128 stands for zero in the data rows.
Here are some points, each followed by its number:
[106,96,105,90,92,115,105,115,79,130,130,125,131,111,131,119,105,112,107,
 126,118,130,105,138,109,109,133,140,110,119,99,125] 0
[88,124,154,31,34,15,118,20,103,131,111,222,180,192,135,112,115,102,93,
 110,29,163,59,90,3,64,179,101,17,210,115,145] 1
[155,156,132,171,156,135,137,164,140,114,124,136,145,136,164,118,146,153,135,
 117,132,145,145,121,107,120,114,164,110,97,119,99] 2
[148,127,116,144,127,128,121,124,102,104,112,97,115,115,118,102,120,115,133,
 160,117,132,151,142,126,146,144,139,110,131,114,113] 3
[137,135,154,153,149,134,129,141,133,110,110,114,101,108,109,124,118,126,142,
 143,139,151,155,149,143,139,127,113,128,111,112,102] 4
[153,91,128,131,91,146,125,131,133,174,84,76,134,120,127,129,128,66,103,
 77,166,155,134,90,125,170,102,160,148,146,171,156] 5
[136,136,147,138,163,146,153,109,145,129,106,120,116,127,108,153,96,130,139,
 134,143,139,156,167,160,130,123,98,130,120,90,106] 6
[146,119,121,137,115,117,115,121,111,117,119,102,113,131,100,117,104,127,109,
 120,150,136,134,119,140,122,114,147,139,112,131,107] 7
[104,112,101,113,81,93,120,129,120,103,103,118,113,132,88,121,111,121,140,
 115,107,117,141,118,133,144,169,126,113,126,122,109] 8
[82,72,72,58,72,72,71,95,96,104,96,101,111,109,115,119,108,91,112,
 104,99,100,104,103,125,112,122,120,121,102,124,111] 9
[124,137,118,161,125,140,131,134,150,102,144,120,123,95,122,90,119,118,135,
 128,126,143,137,157,119,152,132,133,104,122,105,106] 10
[109,140,120,137,133,135,114,126,96,126,139,155,154,145,146,137,128,65,125,
 128,113,77,118,71,80,128,137,131,142,152,103,145] 11
[108,109,98,109,91,95,107,116,111,123,114,96,117,114,100,131,117,90,112,
 118,119,120,109,121,115,110,115,130,128,113,98,122] 12
[126,141,145,118,118,130,117,136,139,121,125,117,131,127,121,131,111,109,94,
 132,129,127,128,143,127,132,96,152,104,138,142,120] 13
[158,70,65,84,0,0,32,46,75,56,132,85,109,118,119,156,168,216,255,
 72,25,184,95,91,104,135,137,181,253,109,187,140] 14
[74,51,42,36,50,53,72,96,99,98,125,109,136,126,140,127,111,105,132,
 105,89,102,101,97,118,114,116,128,131,131,136,144] 15
[97,144,99,101,110,112,134,126,130,116,135,114,106,121,120,120,108,110,139,
 127,148,118,146,150,132,143,134,141,143,127,139,130] 16
[255,172,243,220,255,151,167,173,191,197,222,198,255,187,255,115,150,195,178,
 87,36,111,69,9,36,75,97,199,198,255,146,221] 17
[110,130,141,88,148,165,145,134,95,110,139,104,126,148,114,149,135,102,121,
 161,174,164,85,140,94,74,127,103,130,110,104,126] 18
[76,52,40,45,52,42,46,84,95,137,129,113,142,125,142,136,121,102,108,
 103,113,87,97,108,107,94,121,144,137,154,150,149] 19
[121,112,156,131,123,156,157,124,110,146,132,92,94,92,122,104,108,159,133,
 109,128,140,147,110,140,137,125,126,143,113,123,140] 20
New points follow, each followed by the numbers of its three nearest points above by angle, seen from the average point of the numbered points, nearest first.
[113,114,70,190,102,93,57,73,116,153,129,138,152,100,157,159,136,157,74,
 131,102,161,127,106,25,177,115,181,107,136,94,144] 1 19 11
[155,108,111,143,150,136,121,136,134,158,135,106,110,111,93,139,170,132,120,
 114,139,141,93,142,143,158,95,141,145,159,113,151] 5 4 6
[111,105,140,146,121,125,137,139,137,138,114,76,114,95,99,109,122,137,137,
 141,137,161,148,143,139,135,134,134,150,122,133,116] 4 20 6
[104,197,135,127,157,130,115,124,134,95,177,170,133,142,198,168,119,113,129,
 81,108,69,108,146,133,146,130,178,97,127,120,112] 2 11 13
[138,96,93,255,99,255,49,97,212,106,92,144,154,255,127,255,158,146,219,
 158,61,102,164,125,65,119,227,96,132,156,255,153] 17 11 2
[101,106,124,129,116,107,115,123,115,119,105,104,114,113,111,122,105,132,133,
 133,129,141,143,145,143,135,134,131,124,113,124,131] 4 6 3
[128,145,152,129,143,143,141,144,111,134,104,118,100,108,123,111,121,127,143,
 152,151,138,152,137,146,157,129,125,127,132,112,119] 4 6 3
[112,117,111,117,113,123,127,122,128,106,112,105,107,107,116,118,117,114,123,
 136,132,129,144,141,145,128,134,123,122,102,114,111] 4 6 3
[125,151,143,141,130,113,124,148,105,127,110,146,143,158,140,122,107,129,133,
 139,136,148,114,117,125,97,84,151,117,112,142,162] 2 13 17
[109,138,136,153,138,120,147,141,129,127,122,119,92,116,108,98,119,105,146,
 123,152,132,151,164,132,133,152,127,128,115,106,103] 4 10 6
[195,203,180,149,184,116,139,103,202,197,179,174,144,162,183,121,212,177,164,
 97,97,95,69,129,139,157,123,152,127,146,133,165] 17 2 6
[42,47,255,199,191,107,255,166,242,82,214,160,193,224,116,86,220,195,227,
 151,66,111,134,255,39,117,83,61,229,130,169,97] 17 2 4
[163,210,225,158,194,176,145,118,176,211,184,206,146,186,250,220,139,181,179,
 96,124,110,78,128,89,65,163,129,147,181,127,154] 17 2 11
[121,141,133,121,140,132,141,126,121,137,115,99,102,114,113,127,128,107,119,
 116,148,151,169,151,143,149,138,137,135,115,120,104] 4 6 16
[106,92,134,108,115,130,53,125,122,171,137,114,134,131,138,130,100,120,130,
 112,183,148,120,152,170,125,164,131,140,139,85,129] 6 0 7
[115,125,120,125,118,120,132,114,110,120,110,101,104,108,105,104,121,120,122,
 134,139,137,148,134,135,122,131,123,122,114,116,124] 4 3 7
[96,100,88,70,120,160,137,122,148,148,147,138,123,161,115,82,95,143,143,
 85,101,114,131,119,158,95,135,71,176,94,101,142] 20 6 16
[144,181,255,169,165,255,148,2,77,173,194,135,255,255,224,197,255,134,0,
 144,118,253,113,27,76,196,26,24,190,76,178,208] 17 18 11
[126,114,124,116,126,112,131,136,134,130,109,112,123,106,107,117,101,125,149,
 116,126,130,129,143,148,131,141,137,126,126,148,114] 4 6 16
[155,135,178,150,127,133,133,116,144,197,144,108,106,169,115,80,132,127,97,
 85,130,133,140,105,128,123,163,84,153,122,113,118] 20 6 4
[122,82,245,137,144,143,198,241,60,201,193,159,81,77,173,192,180,157,61,
 141,127,87,131,134,147,91,98,128,156,105,180,150] 20 13 2
[115,43,0,109,200,90,45,84,136,66,198,220,29,135,140,72,188,255,113,
 136,63,54,117,58,191,171,251,129,181,203,134,149] 14 15 19
[152,99,255,58,87,211,108,112,93,64,255,107,255,142,156,141,102,164,45,
 23,138,29,170,142,8,153,48,163,46,182,252,106] 13 17 11
[200,196,190,190,174,163,156,157,157,165,173,169,193,204,211,214,224,186,181,
 153,136,103,102,87,89,87,115,119,143,166,172,203] 17 2 11
[98,120,92,85,79,71,104,111,94,104,112,101,114,112,123,106,129,112,112,
 101,110,122,105,112,141,117,106,110,123,125,138,112] 9 15 12
[139,120,130,123,120,123,130,129,139,116,126,109,105,105,115,112,123,131,111,
 127,135,135,141,150,126,132,128,121,111,110,100,91] 4 10 6
[65,39,23,25,26,31,64,69,93,100,125,119,125,124,139,113,120,117,129,
 106,94,102,92,89,97,95,111,135,138,135,160,170] 15 19 9
[115,96,94,103,89,94,75,89,107,116,126,122,122,119,96,121,111,123,110,
 119,112,131,112,116,134,131,111,129,122,123,114,119] 9 12 15
[119,136,133,117,128,146,120,139,125,142,113,97,135,99,104,124,83,117,136,
 126,142,138,156,127,116,137,122,168,127,116,120,116] 4 20 7
[124,137,131,138,142,136,141,128,127,117,114,109,101,110,103,105,120,133,133,
 144,147,142,154,147,140,133,126,122,127,114,106,109] 4 6 10
[117,105,95,103,110,99,120,113,114,113,115,110,105,117,118,115,105,99,125,
 125,166,140,137,141,141,127,128,124,129,121,120,124] 16 7 12
[147,128,194,143,190,158,178,65,150,208,211,92,160,148,185,83,103,98,167,
 171,154,106,88,107,92,204,158,67,79,103,134,205] 17 20 11
[66,94,93,91,125,139,93,101,87,150,84,115,131,68,120,151,119,104,119,
 75,116,118,120,113,152,141,116,91,142,143,96,137] 9 12 0
[107,90,84,102,112,75,112,128,118,120,106,114,118,106,110,107,122,108,115,
 103,128,122,121,123,131,131,132,133,133,120,143,109] 9 12 8
[112,91,83,103,91,113,98,157,110,155,169,148,132,98,155,105,89,70,129,
 125,84,113,94,151,87,143,149,153,96,124,142,151] 0 19 15
[138,137,128,14,34,190,164,108,102,126,92,198,77,136,138,182,47,107,172,
 108,130,186,10,101,155,106,145,155,157,220,202,153] 1 18 5
[187,172,163,179,153,168,130,178,168,155,164,189,192,205,186,160,170,177,154,
 125,123,121,103,91,109,81,121,107,123,162,141,206] 17 2 11
[111,112,119,119,130,129,132,156,126,111,110,129,115,101,106,109,100,110,131,
 128,131,124,148,137,133,131,142,134,115,117,113,138] 4 10 3
[172,142,104,137,239,97,132,151,138,173,246,186,125,95,152,170,112,178,119,
 92,126,89,81,95,255,167,133,170,86,135,147,196] 17 2 20
[109,116,126,108,124,117,112,122,120,123,109,115,93,104,97,119,114,117,145,
 129,155,146,137,133,151,123,138,128,121,127,118,109] 4 6 16
[121,141,131,133,139,127,136,114,107,126,135,103,126,107,95,119,136,122,113,
 121,142,149,130,125,140,139,148,137,123,111,123,119] 4 7 20
[121,131,120,101,116,127,134,127,99,136,116,123,104,128,115,118,117,135,139,
 153,154,122,139,145,142,128,151,135,147,131,134,124] 16 4 6
